One turning vector, and how many steps it has turned:
The counts run from 0 to 239.
[-19 -14  21  -3  19  28 -19  19 -21 -34  -5  14 -17  -8  -1  -2 -15 -35
 -15 -34 -20 -13 -14 -51   2  17 -29 -32  27 -14  41 -20 -13 -28  51 -26
  23 -26  38   7 -11   5  31   1 -19 -54 -17   0 -34  16  -1 -27  38  22
  -9  -2 -15 -20 -21  18  23   1  -4   8 -13 -20  27   2  25 -11   1  -2
   5 -33 -13  32 -47   1  29   7  19   4] => 83
[-15 -10  12  -3  25  29 -33  23  -7 -31 -16  -4 -14 -12   4  -1  -2 -31
 -14 -17 -35   9 -15 -51  -2  21 -36 -20  17 -15  32 -49 -11 -39  44 -14
  38  -8  19   4 -21   0  24 -12 -38 -45  -9   0 -20   9   3 -29  34  12
  17 -29 -19 -23 -19  32   4  18 -13  24 -15 -17  33  -5  12 -11 -18 -20
   3 -41  -7  10 -42  -2  27  26  10  24] => 157
[ -6   8  18  -4  22  13 -26   7 -37 -20  -6 -29 -20  -7   6   0  -6 -22
 -19 -44  -9  -3 -30 -38 -22 -40 -10  -1  25 -17  31 -27  -2  -3  41 -17
  32 -15  40  -7  -5  34   4  39 -41 -52   5   1 -15   3   4 -33  29  13
 -11 -17 -18  -5 -16  20  29  14 -11  14 -34 -17  43 -42  23   2   1   2
   0 -16  -5  33 -23 -42  16  19   5   2] => 206
[ -9  -6  -4  -2  10  31 -36  14 -27 -32   1  32 -13  -8  -4  -7 -18 -38
 -18 -30 -12  -5  -4 -50 -31  -1 -19 -26  32 -20  38 -21  -1 -27  45 -14
  16 -22  33   6 -18  13  30  13 -14 -56 -21   1 -23   8  -8 -29  31   2
  -6 -13  -5 -11 -18  47  31  -6   6   2 -18 -17  25  -8  21 -26 -22   3
  -1 -28 -12  39 -40  -7  27  14  11 -10] => 125
[-12  -7   4   3  31  -4 -37  30 -34 -27 -15 -19  -7 -38  -1  11 -17 -40
 -16 -30 -12 -15   1  -8 -29  -8 -24  -5  10   6  18  16 -12  -2  31 -12
  17 -31  29 -23  20  14  -1  30 -34 -67 -45  13 -34  -2  12 -24  49  -9
   5   4  -7  11 -19  12  45  23 -40  24   2   8   8 -33  20  30  -5  -9
  13  13  -8   5 -30  -6  35  -9  -2   1] => 139
[  5   0   6  -4  32   9 -11   6 -44 -38 -21  28 -11   3   4 -16 -14 -12
 -13  -7  10 -12 -13 -33 -38   3 -32  -5  15  -1  19 -26   0 -16  51   1
  26 -25  33  -7 -33  35   6   5 -41 -65 -13  -9 -21   1  -3 -10  13  -6
  -5  -8  -4 -28  -2  31  16   9 -18  21 -17 -39  36  -6  18 -16  -3  -9
   1 -30 -15  10 -54  -7  44  33  -6 -14] => 120
[-13   8   4  12  19  24 -32  51 -10 -30 -27 -24  -5  -6   0   5  -5 -26
 -16 -37 -14   8 -19 -25  -9 -14  -8 -11  -6  26   7 -19  -2 -28  35 -18
  42 -37  25   9  23  -9  -6  31 -27 -36 -40   5 -21 -12 -16 -45  57   3
  12 -14  -4  -2 -37  48  22  15 -28  33 -10 -14  11 -43  15  -6 -28  -7
   3   5   9  -3 -29 -16   6  12  14  32] => 103
[ -9 -15   4  -3  36   2 -36  24 -21 -40 -20 -32  -5 -33  -2  14   4 -46
 -17 -21 -38   7  -3 -28 -11  10 -25 -17   4  -4  22 -13 -22 -34  27  -3
  30 -22   2  -5  -4   9   4   3 -48 -53 -38   0 -22   4   7 -21  49  18
  19  -9 -26 -11 -28  12  15  36 -36  27  -4   9  26 -18  19  25   1 -25
  13 -18 -10 -10 -20   4  33  12   4  22] => 148
[  4   0   5  -6  34  11 -35   6 -41 -23  -1  17  -8 -13   3  -3 -36 -22
 -16 -21   8 -18  -5 -21 -42 -13 -30 -11  28  -7  22  -5   5   1  53 -19
  12 -23  40 -21 -16  36  14  24 -31 -67 -16  17 -28  -4   7 -25  28  -7
  -7   1  11   8  -3  21  49   0 -22  17  -8 -17  19 -28  26  -3  -8   6
   4  -9  -6  32 -50 -12  41   6  -3 -19] => 130
[  8  -2  27  -1  48  -2 -23  20 -35 -52 -26 -19   8   5   3 -11 -18  -5
 -22 -15  -1  -5  -5 -25  -9   4 -33   0   9  11   2 -18 -33 -36  52  -9
  12 -41  28  12 -13   8  -7   4 -47 -36 -30   4  -8  -6   0 -27  59  22
   7  11 -19   7 -23  -1  34   6 -17  39   6 -39  16 -22  17   3  -1 -19
  12 -26   8  -9 -32 -17  20  32   2  24] => 226
[ -7   9   9   1  28   0 -16  30 -42 -24 -29 -13  -2 -22   8   2  -5 -25
 -18 -20 -18  -8 -19 -18 -44  -6 -27  -9  -1  23  15 -12  10   5  28  -1
  28 -36  20 -22   6  26  -9  29 -55 -57 -38 -10 -33  -7  -2 -23  29 -28
   2  -1   3 -20  -6  33  24  31 -39  29 -13 -15  16 -45  12   2  -6 -19
   7 -13 -12 -10 -37  -5  26  15 -21   1] => 67
[-16 -36  20  18  54   6 -41  19 -21 -45 -19 -12 -18 -27   2  -6 -13 -24
  -6 -14 -14 -16  -3 -28 -19  11 -29 -15  10   5  18   2 -22 -36  31 -15
  11 -35  33   8  11  -7   6   3 -34 -55 -54   9 -18   7   8  -9  52   9
  16   3 -21   8 -31   6  39  17 -24  39  -1  -5  21 -11  14  24  -7  -8
  23  -6  -5  -5 -28  -3  27   8  21  13] => 222
[-25 -11  13  12   8  29  -8  46  -8 -25 -14 -23 -11 -12  -4   2   6 -36
  -7 -41 -31  19 -33 -33  -7 -14 -12 -25  -5  -4  23 -30  -1 -21  46 -26
  47 -24  37   2  29   1  17  35 -32 -47 -20  -7 -16  -1 -17 -29  33   5
 -10 -11  -9 -18 -21  44  11  17 -21  24 -23  -6  29 -27  11  -1  -9 -18
   9 -12   2   8 -46  -4  11   6   9  19] => 30
[ 25   7   4  -4  37 -10 -22  32 -51 -52 -24  -5  12  -3   3  -4 -11 -24
 -24 -13  -5   2   3  -8 -22 -17 -21 -12 -11  21  -7   1 -20 -21  49  -2
  15 -45  22  -6  -9  25 -18  14 -45 -45 -45   7 -11  -9 -17 -25  61  10
  -5  14   1  -6 -18  15  37   8 -17  29 -11 -35  20 -27  21   4   1 -27
   5 -12  -4 -14 -25   4  26  24   3  21] => 184
[-11 -21  19  20  57   5 -31  31 -23 -47 -24  -4 -19 -20  -2 -12 -24 -15
  -6 -12  -4 -22  -5 -22 -18  19 -37  -8   8  21  14   0 -22 -29  40 -18
  17 -36  31  -3   6  -4  -2   4 -35 -52 -49   8 -31   5  13  -9  48  -4
  13   5 -18  -2 -18   1  36  18 -34  39   8 -18   7 -12  11  16  -9  -5
  18  -4  -3  -7 -41   5  32   2   7  16] => 223
[ -4 -10  -4  17  39  -4 -30  35 -30 -44 -26  14  -6 -24  -5  -7 -20 -33
  -9 -11  -1  -5  -7 -10 -40  -4 -22 -14   0  20  -3  12 -13 -25  39  -7
  20 -39  34  -7  15  10 -14  18 -27 -69 -56   3 -22 -12  -3  -6  43  -6
  -1   6   0   4 -24  31  38   6 -38  29   4  -9  17 -14  18  18  -9 -15
  23  11  -4 -11 -45   9  31   3   9  -1] => 181
[ -8 -10   1   5  32   2 -51   0 -34 -26   0  17  -9 -21 -12  -1 -22 -40
 -15 -13  -3 -17  -4 -30 -48 -12 -27  -8  36 -27  25  -4 -14 -22  38  -9
  11 -22  27  -3 -12  24  12  21 -13 -72 -29   7 -13  -7   6 -12  21  -1
   5 -14 -13  12 -15  32  37   6 -16  14  -5  -5  33 -10  19   6 -13  -5
  17  -5 -13  34 -38 -18  34   6   2 -32] => 128
[ -5 -16  25   9  56   4 -29  34 -27 -46 -30   0 -14 -14   7  -7 -28  -2
  -9  -8   3 -16  -5 -18 -15  27 -38 -10   9  22   7  -3 -17 -24  43 -18
  13 -39  34  -6  -9   4   4  -2 -47 -55 -39   8 -31   5   9 -18  53  -1
  16  11  -3   1 -17  -3  33   7 -36  44   6 -27   4 -15   9   8  -5  -8
  16 -18  -5 -13 -46   3  33  13   5  25] => 224
[-10 -34  11   7  31   8 -21  35 -19 -32 -12 -23 -15 -34  -1  -1  11 -29
   9 -24 -26  21 -24 -31 -23 -14 -28 -21  -5 -22  12 -23 -17 -28  42 -16
  44  -9  32  -9   1  20   9  10 -40 -66 -23   3  -5   6  -5   0  27  16
   0 -16  -2  -2 -16  32  11   8 -34  20 -16   4  49  -5  21  24  -1 -24
  21  -8 -11 -18 -45   1  31  14  12  13] => 33
[ -6  10  -7   6  23  27 -49  23 -17 -41 -15  22 -10   4  -3   1 -32 -29
 -22 -23   4 -16   3 -32 -14   2 -16 -15  29  10  20 -12  -5 -37  48 -15
  13 -36  23  19 -15 -11   7  17  -9 -42 -23  17 -29  -5   0 -43  51   9
  18 -21 -11  -2 -36  40  39 -10  -3  16   0 -24  15 -11  13 -21 -34   2
  -8  -7   7  38 -34 -23  25   8  17   4] => 51
[ -2   5  -4   9  41   1 -60  10 -20 -35 -15   6  -1 -24  -8   0 -30 -30
 -17 -11   2 -12  10 -26 -42  -7 -29   6  27   7   9  -4 -11 -18  39  -3
  16 -24  10  -3 -12  14 -14  20 -22 -64 -33  12 -15 -22  14 -28  42 -11
  25 -20 -12  24 -25  35  35   4 -30  31   7  -6  15 -25  15   4 -26  -3
  11   5   5  17 -29 -28  36  13  -8 -11] => 55
[  1   7  11  -9  39  12 -23  18 -21 -30 -29  -3   8  -6 -11   0 -26 -12
 -23  -5 -10  -1  -4 -30 -21  10 -50  -4  12   7  -2 -35  -7 -16  64  -5
  29 -27  17  -7 -26  17   4   2 -38 -48 -11   2 -17 -18   3 -31  30 -12
  14  -3  -5   7   0  39  16  10 -36  36   7 -25  13 -20  12 -19 -16 -21
  10 -25   6  -5 -64  -6  36  29 -29   5] => 235
[  0  -9  32 -18  39  16 -33  11 -27 -29  -7   1 -10  -2  -3   1 -33  -8
 -14 -27   3  -9  -6 -28  -5  -5 -44  -8  29  -7  16 -14 -15  -9  66 -26
  13 -17  38 -11 -25  27  13  12 -36 -55  -1  27 -26   7  12 -31  45   8
  -2   0  -1  12 -12  -3  41  -9 -18  16  -6 -24  20 -17  28  -9   9   6
  -3 -20   4  27 -53 -17  37  21  -1   8] => 89
[ -1  14  12 -10  24  15 -21  13 -28 -27 -26 -24  16   0 -18  -3 -20 -15
 -24 -18 -11   8 -13 -37 -18 -12 -31   6  16  -8   5 -40 -26 -15  60  -5
  33 -25  18  10 -13  16  -6  25 -35 -42  -1  -1   3 -26  -3 -32  39  15
   0  -6 -17   3 -12  47  25  10 -21  30  -7 -29  33 -33  12 -18 -11 -25
  13 -23  12   8 -52 -27  13  40 -21  -3] => 237
[  5  12  -4   3  27  12 -43  15 -31 -50 -16  13 -13   9  -6  -3 -27 -22
 -26 -22   9 -10  -4 -33 -16 -13 -10  -2  28   8  13  -8 -22 -38  49 -13
  18 -38  17  28 -13  -3  -8  27 -11 -43 -19  13 -15  -9  -4 -40  52  20
  11 -14 -22   5 -40  32  37 -10   1  15  -8 -36  24 -10  20 -11 -24  -3
  -6 -12   9  36 -29 -32  21  20  18   3] => 50
[ 13   2  13 -11  27   8 -20   3 -57 -37 -20  18  -8  11   0 -14 -12 -17
 -23  -6   3  -5 -14 -35 -37 -11 -30  -1  17 -13  19 -28  -7 -20  49  -2
  21 -20  32  -1 -39  37   8  10 -39 -55  -7  -2  -7   0  -7 -18  18  13
 -12  -5  -7 -23  -9  31  19   4  -7  20 -18 -39  39  -9  22 -13  -2 -14
   2 -43 -10  18 -43 -18  36  42   2  -8] => 121
[-20  -6  14   9  10  23 -11  39 -18 -29 -22 -37  -5  -8  -8   5   3 -27
  -8 -41 -28  15 -33 -29  -8 -24  -8 -18  -6 -10  15 -31 -14 -15  47 -21
  48 -22  34   9  30   5   6  46 -35 -45 -11 -10 -10  -3 -11 -33  37  16
 -13  -6  -7 -10 -19  43  19  13 -20  19 -19 -12  40 -36  15   3  -4 -15
  12 -10   1  11 -37 -17   2  17   6  20] => 29
[ -4 -19  12   5  33  20 -56  28   0 -23  -2 -10  -2 -28  -1  12 -21 -35
  -5 -29 -20  12   9 -30 -12  -9 -36 -17  20 -24   9  -9 -15 -32  46 -26
  23 -16  25 -10  -9   7  16  11 -23 -55 -26  31 -12  -6   9 -35  60   8
  27 -17  -1  28 -21  27  39  -1 -18  25   3   5  18 -27  22   2 -28   2
   7  -1   5   7 -26 -15  31   2   9  17] => 95
[-22 -11  13   8  20  38 -24  26  -8 -23  -7   6 -20   0   0  -8 -25 -18
  -3 -32  -3   0 -31 -49 -18  -7 -19 -17  34 -16  22 -36   2 -25  53 -28
  33 -16  47  11  -5   5  20  24 -20 -49  -7   6 -16   2  -8 -39  30   4
   1 -24 -10   3 -21  50  23 -11   1  20 -17 -21  22 -20  15 -22 -21  13
   7 -15   1  31 -48 -21  18  17  19  -2] => 166
[  0  -8   4   7  35   6 -37  -1 -37 -32  -3  15 -20 -22 -11  -6 -32 -28
 -17 -14   5 -23  -8 -28 -44  -9 -30  -9  37 -17  26   2  -6   3  46 -10
   7 -27  39 -10  -2  27   6  28 -18 -77 -26  11 -25  -6  10 -19  26 -12
  -4  -4  -7   5  -7  25  44   2 -26  15  -8  -4  31 -12  20   4 -11   6
   9   0 -12  35 -49 -18  40   3  -5 -23] => 129
[  7 -10   0   3  38  -3 -25  41 -42 -41 -29  10  -8 -14   3  -4 -19 -27
 -15 -11   5  -5  -2  -7 -33   0 -24 -17   3  31   6  14  -6 -16  42 -11
  14 -48  30 -15  -1  21  -8  17 -31 -60 -53   9 -29  -6  -1 -15  50 -10
   2  10   8  -5 -21  20  37  11 -39  30   2 -21  12 -18  19   8  -8 -14
  15   2  -6 -14 -39   7  35  10  -1   7] => 182
[ -5 -22  -6   8  35   7 -33  10 -36 -46 -19  11 -15 -18 -11 -14   0 -29
 -10  -1 -19   0 -11 -40 -40   2 -27  -2  14  -8  22 -30 -17 -37  29   2
  30 -21  18  13 -21  19   2  -5 -37 -61 -37 -19  -9  -8  -7   4  14   9
  10 -24 -20 -23 -17  43   5  14 -20  25 -16 -15  49  12  10   4 -14 -25
  23 -22 -16   1 -37  -8  36  28   5 -10] => 117
[ -9   5  -6   5  14  18 -37  36 -17 -15  -7  -2  10 -22   3   8  -4 -50
 -25 -34 -36  10   5 -27 -36  -8 -23 -23   4  -7  19 -17  13 -20  24   1
  32 -31  16 -19 -10  18  13  18 -41 -54 -47   2 -21  -2 -13 -38  44 -17
  20 -10   3  -2 -16  56  26  23 -21  29 -13   7  10 -47  11  -5 -35 -19
   7 -16  -7  -4 -14   2  21  14   0  10] => 63
